In the data rows, 128 means zero.
Here are some numbered points:
tensor([174, 105, 119, 79, 112, 126, 163, 111, 222, 148, 130, 166, 115,
        132, 135, 208, 95, 98, 176, 127, 83, 99, 83, 87, 136, 112,
        99, 54]) 0
tensor([101, 157, 150, 202, 177, 101, 111, 128, 164, 127, 171, 102, 126,
        128, 100, 188, 90, 116, 107, 50, 181, 100, 77, 199, 85, 133,
        116, 150]) 1
tensor([92, 115, 153, 169, 162, 46, 136, 131, 93, 155, 111, 99, 108,
        140, 135, 85, 163, 107, 96, 124, 156, 126, 138, 229, 164, 132,
        168, 170]) 2
tensor([88, 175, 180, 71, 169, 196, 107, 156, 121, 174, 160, 177, 144,
        137, 129, 98, 65, 163, 161, 96, 201, 152, 127, 60, 127, 137,
        104, 54]) 3
tensor([182, 127, 109, 156, 73, 165, 142, 102, 116, 93, 161, 145, 142,
        111, 96, 147, 123, 107, 59, 159, 94, 108, 150, 78, 151, 201,
        131, 135]) 4
tensor([185, 66, 119, 63, 90, 136, 166, 180, 104, 117, 88, 186, 101,
        156, 149, 135, 144, 123, 162, 140, 97, 111, 123, 90, 121, 88,
        72, 104]) 5
tensor([103, 159, 152, 191, 183, 92, 113, 135, 155, 132, 169, 104, 121,
        124, 112, 172, 95, 117, 109, 49, 183, 106, 88, 211, 84, 123,
        112, 146]) 6
tensor([132, 114, 162, 127, 115, 87, 120, 157, 104, 189, 110, 153, 85,
        152, 172, 145, 130, 109, 156, 138, 101, 66, 103, 108, 140, 123,
        74, 110]) 7
tensor([155, 119, 110, 69, 123, 136, 194, 102, 200, 136, 126, 150, 117,
        120, 136, 165, 110, 112, 159, 126, 89, 100, 60, 91, 129, 94,
        135, 85]) 8
tensor([137, 48, 57, 107, 100, 101, 172, 75, 142, 141, 145, 134, 174,
        113, 154, 196, 142, 84, 141, 184, 112, 139, 112, 126, 110, 105,
        155, 89]) 9
tensor([77, 162, 148, 133, 149, 99, 51, 116, 71, 154, 83, 91, 128,
        94, 147, 64, 154, 200, 140, 191, 163, 150, 180, 133, 125, 141,
        133, 148]) 10
tensor([99, 127, 136, 57, 121, 164, 141, 133, 124, 128, 88, 67, 143,
        103, 129, 148, 157, 125, 158, 146, 132, 121, 134, 103, 137, 120,
        172, 181]) 11
tensor([83, 168, 145, 136, 149, 95, 51, 125, 70, 150, 80, 103, 120,
        102, 127, 79, 152, 171, 116, 178, 163, 147, 177, 146, 134, 138,
        110, 129]) 12
tensor([152, 161, 112, 101, 116, 143, 93, 89, 128, 122, 111, 72, 127,
        109, 94, 130, 165, 67, 127, 151, 75, 149, 202, 134, 161, 183,
        197, 163]) 13
tensor([116, 156, 139, 70, 132, 143, 155, 123, 88, 151, 156, 156, 70,
        125, 122, 99, 109, 147, 114, 98, 180, 92, 92, 100, 146, 102,
        122, 152]) 14
tensor([61, 107, 199, 170, 122, 102, 137, 131, 91, 136, 72, 133, 163,
        102, 170, 95, 97, 132, 95, 180, 177, 131, 97, 107, 119, 129,
        109, 140]) 15
tensor([150, 135, 103, 109, 108, 170, 110, 86, 134, 112, 104, 136, 123,
        110, 143, 139, 98, 131, 122, 197, 72, 130, 128, 43, 102, 137,
        140, 98]) 16
tensor([147, 195, 56, 197, 129, 110, 126, 87, 149, 148, 205, 143, 129,
        138, 120, 96, 117, 127, 107, 60, 128, 139, 165, 193, 192, 153,
        157, 92]) 17
tensor([79, 161, 192, 65, 157, 195, 113, 167, 118, 183, 161, 179, 142,
        133, 137, 105, 44, 170, 155, 88, 192, 136, 106, 47, 138, 129,
        112, 65]) 18
tensor([111, 103, 155, 134, 103, 170, 156, 142, 95, 107, 163, 145, 146,
        114, 103, 161, 109, 138, 83, 111, 178, 107, 94, 108, 135, 125,
        107, 173]) 19
tensor([184, 117, 140, 130, 130, 108, 137, 106, 141, 91, 126, 112, 132,
        134, 80, 142, 159, 118, 163, 145, 141, 174, 181, 140, 104, 162,
        122, 130]) 20
tensor([143, 169, 159, 141, 169, 136, 134, 149, 121, 96, 141, 123, 90,
        123, 116, 118, 108, 183, 143, 92, 138, 110, 100, 128, 108, 118,
        103, 133]) 21
tensor([172, 201, 160, 117, 157, 174, 147, 136, 102, 115, 128, 135, 96,
        126, 35, 100, 168, 131, 108, 123, 167, 95, 122, 90, 157, 161,
        47, 92]) 22
tensor([148, 141, 114, 156, 79, 90, 116, 104, 108, 143, 132, 169, 125,
        154, 150, 110, 105, 101, 108, 104, 140, 135, 155, 133, 103, 141,
        170, 107]) 23
tensor([153, 105, 118, 114, 131, 120, 118, 164, 113, 148, 118, 137, 117,
        157, 114, 152, 124, 59, 142, 113, 72, 118, 140, 164, 155, 169,
        134, 101]) 24
tensor([137, 145, 121, 95, 153, 150, 143, 148, 143, 78, 128, 132, 114,
        127, 124, 97, 154, 130, 147, 93, 78, 142, 135, 144, 154, 108,
        189, 157]) 25
tensor([119, 132, 150, 138, 130, 148, 108, 155, 173, 142, 90, 52, 155,
        133, 100, 166, 94, 140, 164, 152, 110, 129, 127, 99, 117, 201,
        140, 131]) 26
tensor([118, 158, 117, 81, 123, 144, 170, 106, 100, 145, 174, 176, 79,
        121, 131, 94, 112, 145, 99, 95, 175, 90, 92, 104, 143, 89,
        116, 135]) 27
tensor([99, 174, 148, 182, 137, 112, 159, 110, 169, 150, 175, 142, 103,
        117, 115, 158, 18, 146, 85, 89, 179, 89, 95, 129, 166, 160,
        122, 101]) 28
tensor([152, 95, 115, 170, 102, 138, 144, 146, 128, 104, 122, 163, 113,
        138, 129, 99, 118, 136, 106, 130, 137, 117, 129, 147, 159, 128,
        83, 157]) 29
tensor([99, 177, 73, 161, 148, 106, 99, 78, 118, 87, 178, 104, 113,
        86, 101, 100, 115, 176, 90, 116, 145, 168, 155, 185, 114, 111,
        147, 161]) 30
tensor([192, 138, 72, 129, 97, 177, 130, 93, 120, 95, 148, 214, 120,
        171, 119, 87, 138, 59, 87, 119, 89, 169, 168, 92, 124, 113,
        131, 75]) 31
Which two points above are nearest to each new point? Their numbers follow each, smallest number first.
tensor([58, 122, 194, 159, 133, 105, 140, 125, 92, 137, 69, 127, 160,
        112, 159, 102, 91, 124, 113, 170, 185, 128, 96, 102, 121, 126,
        117, 136]) 12 15
tensor([104, 163, 137, 124, 127, 131, 149, 152, 143, 158, 125, 84, 144,
        144, 140, 69, 115, 164, 152, 81, 147, 146, 144, 152, 148, 147,
        180, 153]) 21 25
tensor([146, 120, 113, 159, 92, 106, 120, 126, 123, 139, 160, 167, 137,
        153, 151, 120, 116, 112, 92, 88, 137, 133, 155, 148, 109, 134,
        156, 126]) 23 29
tensor([160, 153, 98, 131, 163, 98, 147, 82, 191, 113, 95, 121, 146,
        87, 64, 157, 163, 119, 137, 186, 106, 124, 120, 137, 167, 155,
        104, 51]) 8 20
tensor([92, 116, 126, 154, 197, 62, 133, 135, 141, 131, 83, 160, 137,
        124, 111, 52, 155, 139, 71, 138, 198, 163, 139, 224, 200, 104,
        123, 81]) 2 12
tensor([131, 151, 130, 106, 137, 145, 186, 135, 165, 114, 139, 151, 110,
        159, 140, 84, 151, 94, 164, 78, 111, 129, 130, 133, 171, 89,
        138, 129]) 25 29
tensor([137, 128, 138, 162, 102, 126, 122, 132, 138, 156, 59, 59, 124,
        123, 140, 135, 90, 135, 115, 187, 85, 90, 142, 87, 154, 215,
        175, 151]) 16 26
tensor([131, 102, 168, 115, 111, 96, 123, 165, 107, 199, 125, 174, 103,
        148, 182, 143, 123, 112, 134, 135, 106, 65, 94, 99, 154, 119,
        68, 98]) 5 7
tensor([124, 115, 124, 121, 119, 120, 96, 144, 102, 160, 85, 159, 166,
        152, 154, 55, 125, 108, 131, 144, 136, 195, 221, 147, 160, 168,
        188, 80]) 12 23
tensor([147, 204, 127, 31, 155, 197, 89, 137, 97, 111, 163, 138, 95,
        133, 75, 139, 138, 114, 175, 29, 136, 139, 169, 134, 126, 124,
        167, 140]) 14 25
tensor([120, 96, 140, 57, 154, 145, 162, 179, 159, 152, 124, 50, 106,
        121, 112, 201, 139, 153, 159, 134, 98, 75, 87, 121, 179, 137,
        152, 169]) 11 26
tensor([136, 170, 152, 127, 170, 123, 122, 137, 126, 116, 143, 132, 95,
        125, 123, 119, 101, 175, 165, 91, 141, 124, 124, 134, 98, 123,
        112, 116]) 14 21
tensor([179, 132, 100, 148, 74, 169, 144, 86, 120, 100, 178, 152, 142,
        112, 90, 153, 136, 91, 59, 145, 110, 109, 158, 83, 158, 185,
        145, 121]) 4 31
tensor([183, 80, 121, 72, 102, 132, 152, 188, 89, 110, 80, 185, 95,
        148, 148, 101, 158, 141, 142, 138, 104, 109, 123, 100, 111, 83,
        51, 109]) 5 7
tensor([138, 121, 109, 158, 93, 91, 123, 110, 120, 142, 152, 171, 131,
        154, 166, 121, 102, 106, 104, 101, 136, 128, 157, 141, 102, 134,
        166, 112]) 23 29
tensor([112, 126, 148, 157, 122, 126, 99, 177, 154, 144, 80, 64, 153,
        138, 121, 167, 98, 130, 151, 142, 101, 118, 139, 118, 119, 181,
        150, 136]) 24 26
tensor([108, 189, 59, 152, 150, 111, 98, 71, 128, 83, 182, 110, 110,
        87, 99, 88, 114, 176, 87, 118, 135, 168, 154, 172, 111, 115,
        153, 157]) 17 30
tensor([102, 127, 129, 74, 128, 160, 138, 135, 118, 112, 85, 60, 143,
        112, 123, 148, 165, 124, 168, 144, 126, 128, 151, 112, 131, 108,
        163, 175]) 11 25
